In the rows, 128 means zero.
Each path below is one point turned by a fixed rotation once a step. After each direction that follows a path, write how fast that rotation turns it, in deg/step (0 if it stays still).
Each turn is a multiple of 5 degrees from 10 to 175, or 0.
Each row of a path follows its step; steps can be skipped.
Rotation 1:
step 0: [131 138 128 140 132 130 133 119 116 130 134 140 123 118 118 115 123 120
 125 132 119 120 123 127 122 133 135 126 137 124 117 116 129 141 127 124
 124 122 116 128 124 129 121 136 121 128 136 130 138 120 127 125 117 126
 138 121 128 132 123 131 137 134 131 123 114 125 134 134 122 137 127 134
 131 126 125 128 135 119 128 132 132 125 128]
step 2: [121 139 140 125 123 122 139 123 117 126 130 130 125 121 127 129 133 116
 123 139 125 131 109 136 131 130 122 124 125 120 128 130 137 134 126 135
 128 123 121 124 127 125 116 143 136 125 129 136 131 132 134 124 125 124
 141 126 127 132 130 127 128 125 115 126 117 130 132 120 125 129 130 126
 127 113 119 126 122 136 130 128 140 123 119]
step 7: [125 133 130 132 119 125 132 127 126 118 128 134 123 126 122 116 124 126
 122 129 133 124 135 140 130 128 131 127 132 128 124 116 127 128 138 137
 133 133 123 141 124 131 133 142 127 118 132 127 140 127 134 136 134 116
 119 124 133 130 123 127 155 129 129 116 128 128 132 121 128 124 137 128
 126 132 127 128 119 121 124 129 127 120 141]
step 8: [123 131 120 132 119 123 136 121 122 128 127 133 126 121 128 112 126 130
 118 130 117 131 133 122 124 123 127 133 126 123 111 122 133 128 142 132
 138 129 135 128 118 119 125 129 134 132 132 126 142 131 133 126 126 121
 126 123 132 128 125 124 143 144 134 128 114 125 134 132 117 122 128 128
 134 126 125 134 130 133 134 120 122 117 128]
step 10: [123 135 128 126 126 109 138 122 125 136 126 133 122 132 127 126 143 132
 136 135 123 115 113 117 137 120 122 142 130 126 123 127 133 124 125 133
 127 129 130 127 120 127 120 139 124 132 134 137 129 126 130 128 123 119
 125 135 137 131 134 121 135 134 129 125 113 122 125 125 117 125 140 119
 126 124 125 122 130 134 128 127 136 126 131]
step 11: [115 131 133 125 131 125 135 131 127 134 138 135 120 143 114 122 127 123
 124 143 126 130 128 117 125 129 129 128 140 129 118 123 132 127 126 136
 116 131 113 125 123 120 124 136 126 127 125 131 128 130 131 125 120 126
 123 133 135 125 134 122 131 126 121 117 116 120 127 120 122 127 132 134
 129 128 118 127 142 124 121 128 136 133 139]
step 13: [117 133 125 127 128 134 142 119 113 136 128 132 129 128 132 121 132 116
 129 131 134 132 118 129 118 130 122 120 124 121 136 127 132 125 118 129
 133 138 112 127 130 125 124 134 127 135 127 129 131 133 124 129 116 131
 126 122 125 127 123 134 133 131 115 119 123 115 136 127 128 120 135 133
 119 138 113 125 126 117 129 136 131 127 128]
step 22: [113 135 139 128 121 118 128 125 128 131 137 126 128 137 134 133 140 127
 126 140 135 116 124 140 126 121 128 127 121 121 121 124 133 128 123 131
 127 131 119 124 119 126 115 142 137 136 127 144 140 129 128 135 128 125
 122 132 132 134 138 125 136 128 118 126 121 126 129 123 122 128 136 131
 131 123 126 130 126 132 128 127 139 115 129]
step 27: [123 133 130 139 111 128 140 127 118 129 130 141 122 122 122 112 118 120
 123 124 123 128 125 127 127 139 119 132 131 132 117 126 129 121 135 133
 126 135 121 135 130 132 128 137 127 116 127 132 131 131 125 128 133 117
 129 124 134 140 120 130 141 139 132 122 118 136 130 127 121 126 122 129
 138 127 123 134 124 119 132 125 130 124 126]
step 29: [118 131 134 128 123 119 149 130 127 121 121 133 112 133 121 132 131 125
 126 137 128 134 114 125 134 137 120 125 127 127 118 121 134 129 133 135
 121 126 129 124 131 123 117 131 129 132 137 129 130 132 127 126 118 116
 130 134 144 123 121 123 131 132 127 134 117 119 130 131 118 127 123 123
 126 131 119 125 131 131 137 129 139 117 133]
Directions:
[127 129 128 126 130 127 129 131 127 128 129 128 130 128 129 126 127 129
 124 131 128 129 127 128 128 128 129 128 132 129 129 131 126 126 129 128
 128 127 128 126 131 129 129 127 129 127 130 127 129 125 127 129 128 129
 130 129 127 127 129 126 129 128 127 130 129 130 131 128 125 127 126 127
 127 128 125 129 130 129 128 126 128 127 127]
120
[130 131 128 129 127 128 130 128 129 129 129 129 127 127 127 126 126 127
 128 128 127 125 127 125 127 129 130 129 127 132 127 131 128 128 128 129
 128 126 129 130 128 127 127 126 131 129 129 130 126 128 130 125 130 127
 130 130 129 129 128 129 130 127 128 127 128 129 127 129 129 128 128 127
 128 128 127 126 130 130 128 130 128 130 129]
40
[129 127 130 127 128 126 128 127 127 129 128 129 128 128 128 128 130 128
 128 128 128 126 128 127 127 129 129 128 127 127 128 127 129 128 127 128
 131 129 129 125 127 127 126 131 130 126 130 125 128 124 129 127 126 127
 127 128 129 129 128 131 127 129 131 132 127 131 128 129 128 129 125 127
 127 125 128 128 129 129 127 128 126 128 124]
175
[128 125 128 128 129 126 131 129 130 127 129 129 129 127 127 128 130 129
 128 127 126 128 129 128 128 127 125 128 129 129 126 129 126 126 128 129
 126 130 130 130 127 126 129 128 132 127 127 127 128 130 126 126 128 127
 125 129 128 128 128 127 131 129 128 129 126 129 126 127 126 127 129 128
 127 129 126 126 127 125 128 129 127 129 128]
20
[128 128 127 128 127 126 129 128 130 128 128 127 130 129 130 130 130 128
 128 128 127 129 126 130 128 130 127 128 126 128 129 129 131 126 126 128
 129 127 128 126 129 128 128 127 128 129 130 129 126 128 126 128 126 125
 131 127 127 129 131 129 129 126 127 130 128 126 130 129 129 128 129 128
 125 129 129 126 128 126 131 127 126 127 130]
90
[130 129 130 126 130 126 127 129 127 125 129 129 127 128 127 131 128 130
 128 130 129 129 128 131 127 127 127 129 128 130 126 126 128 130 127 130
 129 129 128 128 129 131 126 127 127 128 128 129 128 129 127 129 127 125
 128 128 128 128 130 130 130 129 129 129 127 128 128 128 128 127 130 127
 130 131 129 129 130 130 124 129 128 129 129]
95
Rotation 2:
step 1: [122 126 133 131 129 113 128 124 127 134 132 124 129 130 131 120 126 133
 134 133 123 131 131 125 135 146 127 141 119 131 139 122 141 132 121 132
 135 123 129 140 118 123 118 135 123 131 127 120 134 132 132 139 131 130
 118 134 137 128 134 129 135 135 137 134 127 136 125 133 127 120 144 135
 132 131 130 122 132 129 125 130 127 129 127]
step 4: [125 137 132 125 121 118 131 125 123 129 136 116 135 119 129 130 131 127
 138 131 109 123 140 125 124 133 128 138 116 130 116 131 130 127 135 134
 134 137 115 129 122 138 123 130 124 129 132 129 128 119 126 124 129 128
 136 131 122 126 137 125 135 124 139 124 130 131 126 129 120 118 127 126
 117 125 132 121 126 132 117 129 139 125 126]
step 8: [135 134 130 134 139 126 128 138 133 136 141 124 120 130 138 127 129 126
 126 126 125 129 132 135 134 134 130 125 120 129 134 125 138 125 139 129
 136 135 127 138 115 126 124 124 121 127 124 137 136 133 123 127 139 130
 137 128 129 136 137 122 135 122 131 138 126 128 124 124 132 126 119 138
 133 114 137 132 128 118 142 127 124 133 129]
step 12: [130 136 131 128 140 129 129 129 122 133 121 116 136 129 123 131 127 127
 118 129 123 129 130 118 144 133 128 131 131 130 130 124 137 126 118 126
 141 131 123 138 120 130 129 125 126 131 130 112 132 124 121 139 125 134
 126 127 130 127 126 120 128 108 123 130 128 135 126 129 132 126 131 129
 127 121 127 125 140 127 114 116 134 124 121]
step 15: [124 137 128 130 128 125 130 131 121 126 147 125 132 131 134 134 128 118
 128 122 120 129 123 126 132 138 125 127 134 135 124 134 121 127 128 135
 133 132 123 136 132 136 142 121 135 131 128 122 128 111 126 127 127 138
 140 130 133 136 135 130 135 118 132 123 116 130 140 121 134 128 126 124
 126 121 121 135 124 119 131 122 137 132 126]
step 19: [132 126 126 131 136 121 124 136 130 135 129 126 124 137 123 125 127 119
 132 132 122 128 130 132 135 137 133 138 120 129 138 121 141 120 132 127
 125 120 131 125 131 132 128 134 120 127 144 127 127 122 131 139 119 127
 120 130 135 133 135 117 132 119 144 137 123 123 124 120 125 118 133 132
 136 127 127 132 122 119 131 126 137 122 134]
step 24: [119 134 129 123 134 125 123 129 118 138 134 126 128 134 127 122 128 134
 127 130 112 122 120 133 128 132 126 133 130 130 138 125 135 122 124 129
 138 135 116 140 133 135 134 118 124 123 116 136 125 118 135 131 130 128
 132 124 139 134 135 128 130 117 131 138 128 126 139 120 137 133 122 134
 121 126 129 134 121 124 122 128 132 127 137]
step 28: [131 122 128 143 134 127 128 133 130 126 140 124 134 135 116 127 120 133
 128 135 130 131 127 132 144 140 120 128 126 139 130 131 144 125 123 126
 123 128 130 132 119 128 125 128 130 127 131 116 127 115 128 128 127 128
 125 136 140 122 130 128 133 123 137 136 129 134 117 129 133 121 134 128
 127 122 117 136 127 131 135 127 137 134 136]
step 32: [127 138 120 124 119 119 128 125 123 124 129 121 136 138 127 128 139 121
 126 134 116 126 116 126 135 130 126 131 141 138 131 123 130 134 130 147
 132 133 124 136 129 113 134 129 131 131 146 129 131 127 130 130 130 133
 128 126 123 132 129 125 122 129 136 127 123 125 120 127 124 122 124 135
 126 123 122 128 129 122 121 125 137 130 139]
step 33: [118 135 130 128 130 124 130 138 122 125 134 114 137 132 130 125 132 124
 118 133 118 131 127 124 129 133 122 135 124 127 130 134 124 124 122 131
 127 144 119 144 123 130 132 114 135 132 115 133 130 125 131 136 137 130
 133 128 125 126 127 132 137 124 133 131 133 140 130 127 127 125 129 130
 125 114 128 130 127 132 134 131 125 140 136]
Directions:
[126 129 128 129 127 127 128 129 130 129 127 127 127 128 129 127 128 128
 124 130 129 129 126 125 129 128 129 126 130 128 128 128 127 127 126 132
 129 128 129 128 126 126 127 127 129 130 129 126 128 129 127 129 131 128
 127 129 129 127 127 129 128 127 126 130 128 127 125 130 128 128 129 130
 128 130 126 129 132 131 129 130 127 128 130]
70
[126 128 127 126 125 129 127 126 127 130 128 127 128 126 130 126 131 129
 130 127 127 127 126 128 127 131 128 127 128 128 129 129 129 125 130 129
 127 129 129 128 124 127 128 129 127 127 128 131 129 129 129 130 126 129
 130 126 126 128 125 130 130 130 129 128 128 128 125 129 129 126 129 128
 129 128 129 127 128 128 128 129 127 129 127]
115
[128 129 130 128 131 129 128 128 129 127 128 132 129 129 130 131 131 126
 128 128 128 131 131 127 128 130 130 130 128 129 128 128 129 128 129 129
 128 129 127 128 126 129 130 126 128 129 129 129 129 128 129 127 127 128
 126 128 127 128 128 130 127 131 131 130 125 129 126 129 128 132 126 127
 129 128 126 127 128 129 128 129 127 128 130]
60
[125 127 127 131 130 128 128 128 130 128 130 130 126 128 128 126 127 128
 127 128 130 128 129 127 129 128 126 127 129 127 128 126 129 129 129 129
 130 129 129 126 129 129 127 131 130 127 129 130 129 131 130 127 126 129
 131 127 130 127 130 127 132 129 129 128 129 129 130 127 130 129 128 127
 131 127 128 128 127 128 129 130 126 130 130]
40
[128 130 129 128 127 126 130 129 127 129 130 128 128 125 131 129 126 129
 130 126 127 128 128 129 128 129 128 130 128 127 126 127 124 126 128 129
 129 131 128 127 128 129 129 127 126 130 127 128 127 126 127 128 129 126
 127 128 128 124 127 129 130 127 130 131 130 127 131 127 130 129 128 128
 128 129 129 131 126 128 130 128 128 127 129]
160
[127 126 129 132 127 127 131 124 125 127 126 126 126 130 127 129 127 128
 129 130 128 129 129 126 128 127 127 129 128 127 126 125 129 126 127 126
 129 130 130 128 126 128 129 130 125 128 129 128 127 127 128 127 126 129
 127 126 128 126 128 128 128 126 129 127 127 129 127 128 126 128 128 127
 128 130 129 127 131 129 128 127 128 127 128]
40
Rotation 3:
step 1: [120 130 135 128 116 140 124 127 128 126 140 131 127 124 125 132 126 138
 112 122 123 116 128 113 121 127 138 123 128 133 136 139 135 139 120 131
 132 134 127 131 124 128 130 131 130 145 129 128 123 120 126 125 133 128
 130 128 122 127 120 132 120 122 123 130 127 121 124 117 128 115 124 129
 130 126 130 132 132 121 120 126 126 128 131]
step 5: [121 121 133 133 126 134 126 126 137 122 139 131 136 126 121 135 122 133
 125 124 121 123 123 118 122 131 133 116 133 120 131 126 134 118 117 132
 134 128 128 125 133 125 112 133 124 128 131 130 134 122 121 132 114 125
 120 130 117 134 122 134 128 126 124 120 139 122 128 124 128 136 123 136
 133 132 128 129 141 139 128 126 126 132 129]
step 8: [128 136 123 129 124 127 133 120 129 125 120 131 112 130 125 125 119 123
 132 130 126 127 126 123 114 126 124 121 128 117 126 126 133 127 123 138
 131 136 128 123 132 134 123 129 121 140 130 126 121 133 124 117 119 130
 130 128 130 126 133 111 128 124 119 123 124 120 130 128 126 130 142 135
 121 129 124 137 140 133 132 123 142 126 133]
step 10: [113 133 128 126 120 130 130 124 128 123 126 129 130 123 128 131 131 111
 118 129 125 124 115 124 119 137 130 128 128 135 128 129 121 126 116 131
 126 149 123 124 131 120 133 134 122 133 137 120 117 123 130 127 133 122
 119 124 123 137 132 120 125 122 127 131 131 123 131 119 137 126 119 135
 124 122 132 129 123 126 130 129 123 128 125]
step 17: [129 124 114 132 125 131 136 125 129 123 124 133 123 133 118 124 124 136
 124 134 117 128 128 123 126 130 135 131 137 113 122 125 134 124 124 131
 120 119 121 131 134 129 131 125 124 131 136 128 125 118 130 133 129 126
 131 136 122 132 128 114 119 136 128 120 119 117 125 121 131 131 124 140
 125 140 117 127 131 131 141 132 134 135 130]
step 18: [132 129 132 119 120 144 127 127 121 130 132 130 125 129 131 126 120 128
 123 130 121 134 129 126 125 129 135 126 141 123 140 139 137 127 119 130
 122 149 123 122 124 124 130 125 128 125 131 122 120 132 130 123 136 120
 126 120 119 135 129 119 133 118 133 130 130 118 118 123 130 120 124 136
 134 126 130 133 132 130 131 124 129 133 136]
step 20: [115 130 132 122 125 138 128 115 125 136 126 135 127 127 126 132 119 129
 129 131 129 123 132 134 119 128 128 139 135 126 128 126 131 127 114 138
 140 127 125 126 125 129 121 134 131 147 140 124 126 115 121 121 134 136
 132 130 132 123 136 134 135 130 126 131 129 122 126 119 128 127 121 126
 132 134 125 120 135 127 129 129 139 126 119]
step 22: [128 141 142 117 117 139 125 124 129 121 139 126 126 123 109 120 122 127
 125 118 126 120 125 120 123 131 132 131 131 129 130 124 128 128 114 128
 116 127 128 133 128 125 124 129 125 128 124 132 128 121 127 126 127 122
 120 129 120 125 124 132 128 140 123 130 144 120 126 123 130 125 129 138
 128 127 134 136 129 132 126 132 132 136 136]
step 29: [130 135 117 113 118 133 127 125 131 125 131 134 121 126 125 142 129 131
 122 128 123 116 132 130 119 125 124 131 132 122 130 129 129 121 124 136
 127 132 132 123 132 128 132 125 123 137 134 121 110 130 128 116 134 126
 132 124 131 130 130 120 140 123 125 134 116 114 131 124 128 123 131 129
 130 129 127 132 118 122 141 126 135 125 126]
step 30: [131 132 130 124 120 134 126 129 123 128 130 126 118 126 121 134 114 127
 129 116 129 127 131 133 125 132 129 123 135 124 135 121 130 125 126 135
 124 129 118 104 127 128 126 130 127 131 135 137 121 120 128 125 128 124
 132 134 117 124 114 137 124 136 128 131 133 123 139 125 130 132 129 139
 130 122 125 136 133 144 126 126 130 126 130]
Directions:
[128 127 129 128 126 128 128 130 128 128 129 128 128 127 131 126 132 130
 127 130 127 128 124 128 128 128 127 128 127 126 128 124 128 127 128 128
 128 125 129 127 131 128 126 130 127 128 123 129 128 129 129 129 127 130
 128 128 129 129 128 131 128 128 131 129 129 126 125 126 128 126 128 127
 127 127 129 127 129 128 128 128 128 128 129]
35
[128 129 127 127 129 128 127 128 127 130 126 129 128 127 127 131 126 129
 128 131 128 128 127 131 127 128 130 129 126 128 129 127 128 126 129 129
 128 125 129 128 129 130 128 130 129 130 130 129 125 130 128 129 128 132
 128 128 130 127 130 126 129 130 129 128 128 127 128 132 130 129 131 126
 129 128 130 127 129 127 128 128 127 127 128]
85
[127 130 130 127 125 127 127 130 127 126 127 129 126 129 128 127 128 126
 125 130 128 126 130 128 127 128 128 128 130 128 128 126 129 128 129 129
 128 127 124 128 129 128 130 127 129 129 132 129 129 128 126 128 128 129
 128 129 128 129 126 130 129 126 128 130 129 129 129 126 128 126 127 125
 129 129 131 128 127 126 130 126 127 125 128]
40
[128 126 130 129 129 128 129 128 131 126 128 130 128 130 127 131 130 128
 128 130 128 127 129 129 127 126 127 131 129 126 129 128 128 128 126 128
 131 127 128 129 132 126 128 126 126 127 129 126 128 128 124 128 126 129
 130 128 128 128 128 128 129 128 126 129 127 126 128 130 127 130 127 131
 128 130 126 129 129 127 127 126 131 129 128]
120
[127 127 129 129 128 129 130 131 129 130 127 127 129 128 126 127 127 130
 128 128 126 129 128 126 133 129 128 128 130 127 130 130 130 127 127 129
 130 126 127 126 126 128 126 129 127 128 128 128 127 128 127 127 129 125
 128 128 129 126 125 128 128 126 129 129 125 126 130 130 130 127 129 128
 130 127 126 125 126 127 129 129 128 128 129]
25
[130 130 127 129 129 127 128 129 128 130 126 127 127 127 128 129 128 128
 129 130 129 127 130 129 130 125 130 128 128 128 127 128 129 127 126 127
 126 125 126 129 130 126 129 128 128 128 131 130 127 128 129 129 128 128
 128 128 127 128 124 131 126 129 128 126 127 130 126 127 128 129 127 128
 126 129 127 128 127 133 126 127 128 128 129]
170
